(in the rows, 100 means zero)
One turn sends every row of this set to another row. A few are shown first. Where does it send the rows asked after them?
gopil: | 104 | 100 | 102 |  89 |  94 | 103 |  79 | 102 |  98 | 101 | 108 | 119 | 106 |  94 | 106 | 104 |  99 | 110 |  88 |  93 | 101 | 109 | 101 |  92 | 105 | 103 |  95 | 104 | 116 | 106 | 120 | 110 |  71 |
Gebe: |  88 | 100 |  94 |  98 |  95 | 104 | 108 |  98 | 111 | 102 | 121 | 102 | 102 |  98 |  94 | 103 | 113 | 102 |  98 | 108 |  94 | 109 | 103 | 127 |  97 |  97 | 110 |  99 |  88 | 103 | 103 | 108 |  86 |
befiv: |  96 |  99 | 106 |  94 |  96 | 104 |  98 | 104 |  95 |  98 | 114 |  96 | 108 |  99 |  93 |  96 | 105 | 107 |  99 | 102 | 115 | 111 | 106 |  77 | 114 |  94 | 117 | 108 |  93 | 106 | 122 | 100 |  87 |
ged: | 108 | 102 | 104 |  83 |  93 |  93 | 111 | 100 | 110 |  80 | 105 | 104 | 101 | 116 | 105 |  97 |  98 |  99 | 100 |  93 | 114 |  93 | 107 | 109 |  94 |  95 |  79 |  91 | 106 | 103 | 107 | 104 | 107 |
Rif: | 119 | 103 |  92 | 119 | 101 | 102 |  97 | 107 | 107 | 108 |  87 |  78 | 111 |  98 |  91 | 101 | 109 | 100 |  92 | 110 |  92 | 116 |  92 |  92 | 107 | 101 |  94 | 110 |  99 | 102 | 104 |  92 |  95 |
pezu: |  95 | 102 | 100 |  94 |  95 | 104 |  80 | 102 |  95 |  91 | 117 | 102 |  97 |  92 | 107 | 103 | 103 |  98 |  99 | 106 |  99 | 112 | 101 |  94 | 102 | 101 |  57 | 101 | 117 | 100 | 106 | 101 |  80 |
fup: |  91 | 105 |  95 |  95 |  95 |  99 | 103 | 110 |  94 |  86 | 100 | 105 | 115 |  94 | 106 | 101 | 105 | 107 |  89 |  93 | 106 |  97 | 108 |  96 | 114 | 113 |  89 | 121 |  87 |  91 |  87 | 111 | 112 |
zitot: |  97 |  98 | 107 | 102 | 104 | 110 |  72 | 103 | 102 |  99 | 103 |  83 | 115 |  97 |  98 |  95 | 106 | 105 | 103 |  96 | 103 |  93 |  99 |  89 | 118 | 110 |  73 | 118 |  99 |  97 |  98 | 103 |  91 |
pelo: |  95 | 117 | 100 |  98 | 102 | 109 |  97 | 102 |  95 |  97 | 113 |  84 | 100 |  94 |  88 | 110 |  94 | 102 | 108 |  95 | 108 | 105 | 114 |  85 |  93 | 107 |  95 | 104 | 107 |  97 | 106 |  72 | 100 |
febal: |  81 | 106 |  92 |  90 |  99 | 100 |  92 | 108 | 102 |  99 |  92 | 103 |  99 |  87 | 121 | 104 | 104 | 109 |  94 | 104 | 105 | 113 | 104 | 117 | 106 |  95 | 101 |  89 |  93 | 101 | 125 |  94 | 110 |
Norid: | 106 | 101 | 102 |  97 |  88 |  92 |  87 | 103 | 103 | 119 | 101 | 111 | 111 |  97 |  96 | 106 | 101 |  84 |  82 | 113 |  89 | 117 |  91 | 103 | 107 | 102 | 103 | 101 | 114 | 100 | 111 |  97 |  94 |
zadof: | 100 |  92 | 102 | 112 | 100 | 100 |  96 | 106 |  80 |  93 |  90 | 104 | 107 |  88 | 105 | 103 | 109 | 114 | 117 |  90 | 103 |  95 | 105 | 101 | 121 |  96 |  93 | 101 |  98 | 105 |  98 | 122 |  91 |
Roru: |  94 | 101 | 102 |  93 |  94 | 111 | 102 |  99 | 134 | 104 |  91 |  94 |  98 |  99 | 103 |  95 | 108 | 102 |  92 |  97 | 102 | 113 | 108 | 127 |  95 |  96 |  80 | 101 |  99 | 102 | 111 | 103 | 104 |
dok: | 102 | 110 | 101 |  89 |  91 | 113 | 101 |  92 | 104 | 117 | 107 |  99 |  92 |  88 | 100 | 106 |  91 |  87 |  99 | 111 |  97 | 116 |  98 |  90 | 101 | 101 |  79 |  86 | 117 |  98 | 101 |  87 |  94 |
vizo: |  93 | 104 | 109 | 103 | 104 |  99 |  98 | 102 |  86 |  83 | 100 | 109 |  78 | 102 | 114 | 106 | 108 |  92 |  91 |  96 | 102 | 105 | 120 |  88 | 100 | 113 |  88 | 103 | 106 |  91 | 101 | 103 | 116 |
Kuve: | 104 | 104 |  90 |  96 |  84 | 101 | 109 | 107 | 100 | 101 | 112 | 101 | 110 |  89 |  88 |  98 | 109 | 106 |  92 | 104 |  94 | 112 | 116 |  91 |  87 | 100 |  96 |  87 | 120 |  97 |  90 | 100 |  85 |
Gosek: | 117 | 113 |  90 |  93 |  95 |  99 | 107 | 104 | 102 | 111 |  97 |  85 |  86 | 100 |  98 |  94 |  98 |  99 |  83 |  98 |  93 |  84 | 106 | 108 |  94 | 103 |  83 |  94 |  99 |  99 |  98 | 113 | 101 |
lipe: | 106 |  97 | 107 | 109 |  93 | 109 |  79 | 107 | 111 | 107 | 107 |  87 |  99 |  92 | 103 |  96 | 117 | 104 |  99 | 115 | 101 | 124 |  96 | 101 | 102 | 105 | 104 |  88 | 117 | 105 | 100 | 120 |  85 |
bim: |  93 |  92 |  92 | 109 | 100 | 113 |  76 |  93 | 102 |  94 |  91 | 109 | 102 |  98 | 123 | 104 | 114 | 110 | 113 |  98 | 100 | 106 |  93 | 101 | 103 | 100 |  99 |  87 |  92 |  93 | 106 | 111 |  96 |
Zuva: |  96 | 101 |  93 |  96 |  94 | 107 |  90 | 107 |  97 | 107 |  92 | 101 |  93 |  98 | 116 | 100 |  99 | 110 |  96 |  98 | 111 | 109 |  96 |  94 | 106 |  85 | 106 | 106 |  68 | 100 | 107 | 100 | 112 |
Bis: | 107 |  97 |  95 |  90 |  90 | 102 |  86 |  99 |  78 | 109 |  92 | 108 | 102 |  97 |  97 | 102 | 100 | 103 |  88 | 102 |  96 | 101 | 110 |  91 |  95 | 111 |  74 | 106 |  98 |  90 |  84 |  92 |  88 |
sazib: |  98 |  94 |  98 | 105 | 100 | 101 | 100 |  96 | 110 | 115 |  95 |  73 |  91 | 100 | 102 |  89 |  91 |  95 | 100 | 100 |  92 | 106 | 103 | 104 |  77 | 114 |  94 | 101 |  94 | 104 | 102 |  97 | 105 |
fir: |  87 |  99 |  98 | 104 |  92 | 102 | 101 | 109 |  89 |  99 |  87 |  98 | 101 |  88 |  93 | 100 | 101 |  98 | 102 | 103 |  87 | 114 | 108 | 108 |  96 | 102 | 118 | 105 |  78 | 111 | 112 | 104 |  90 |
Sif: | 103 | 105 | 104 |  91 | 111 |  97 | 106 | 105 |  96 |  84 |  86 | 111 | 104 | 101 | 125 | 109 | 100 | 108 |  90 | 102 | 105 | 105 |  99 | 108 | 120 | 113 |  85 | 101 |  96 | 102 | 101 | 108 | 104 |
Tatu: |  96 | 110 | 104 | 117 |  99 | 110 |  98 | 108 | 119 |  97 | 104 |  83 |  86 | 108 | 101 | 102 | 105 | 103 | 100 | 104 | 109 | 128 |  95 | 119 |  96 |  95 |  97 | 109 |  89 |  98 | 104 | 102 | 105 |
vap: | 106 | 115 |  88 | 104 |  96 | 108 | 104 | 113 | 115 |  83 | 110 |  86 | 102 | 102 |  99 |  93 |  95 | 110 | 105 |  82 | 112 |  92 | 103 | 106 |  95 | 104 |  93 |  91 | 111 |  99 |  93 | 104 | 107 |
nepa: |  97 |  95 | 115 |  92 |  96 | 106 |  67 | 100 |  81 | 109 | 108 | 104 |  80 | 101 | 104 | 104 | 100 | 101 |  99 | 111 | 116 | 116 | 102 |  95 | 101 | 109 | 100 |  99 |  97 | 104 | 104 |  99 |  90 |
bomi: |  96 |  92 | 112 | 111 | 105 |  94 | 109 |  93 |  94 |  98 | 118 |  88 |  93 | 101 | 106 |  99 | 102 | 105 | 115 |  89 | 115 |  97 | 114 |  97 |  97 | 109 |  82 | 104 | 113 |  97 |  94 | 105 | 109 |

gopil goes to pezu
Zuva goes to fup
And these:
befiv goes to zitot
febal goes to Sif
Gosek goes to Gebe
lipe goes to nepa
zadof goes to bomi

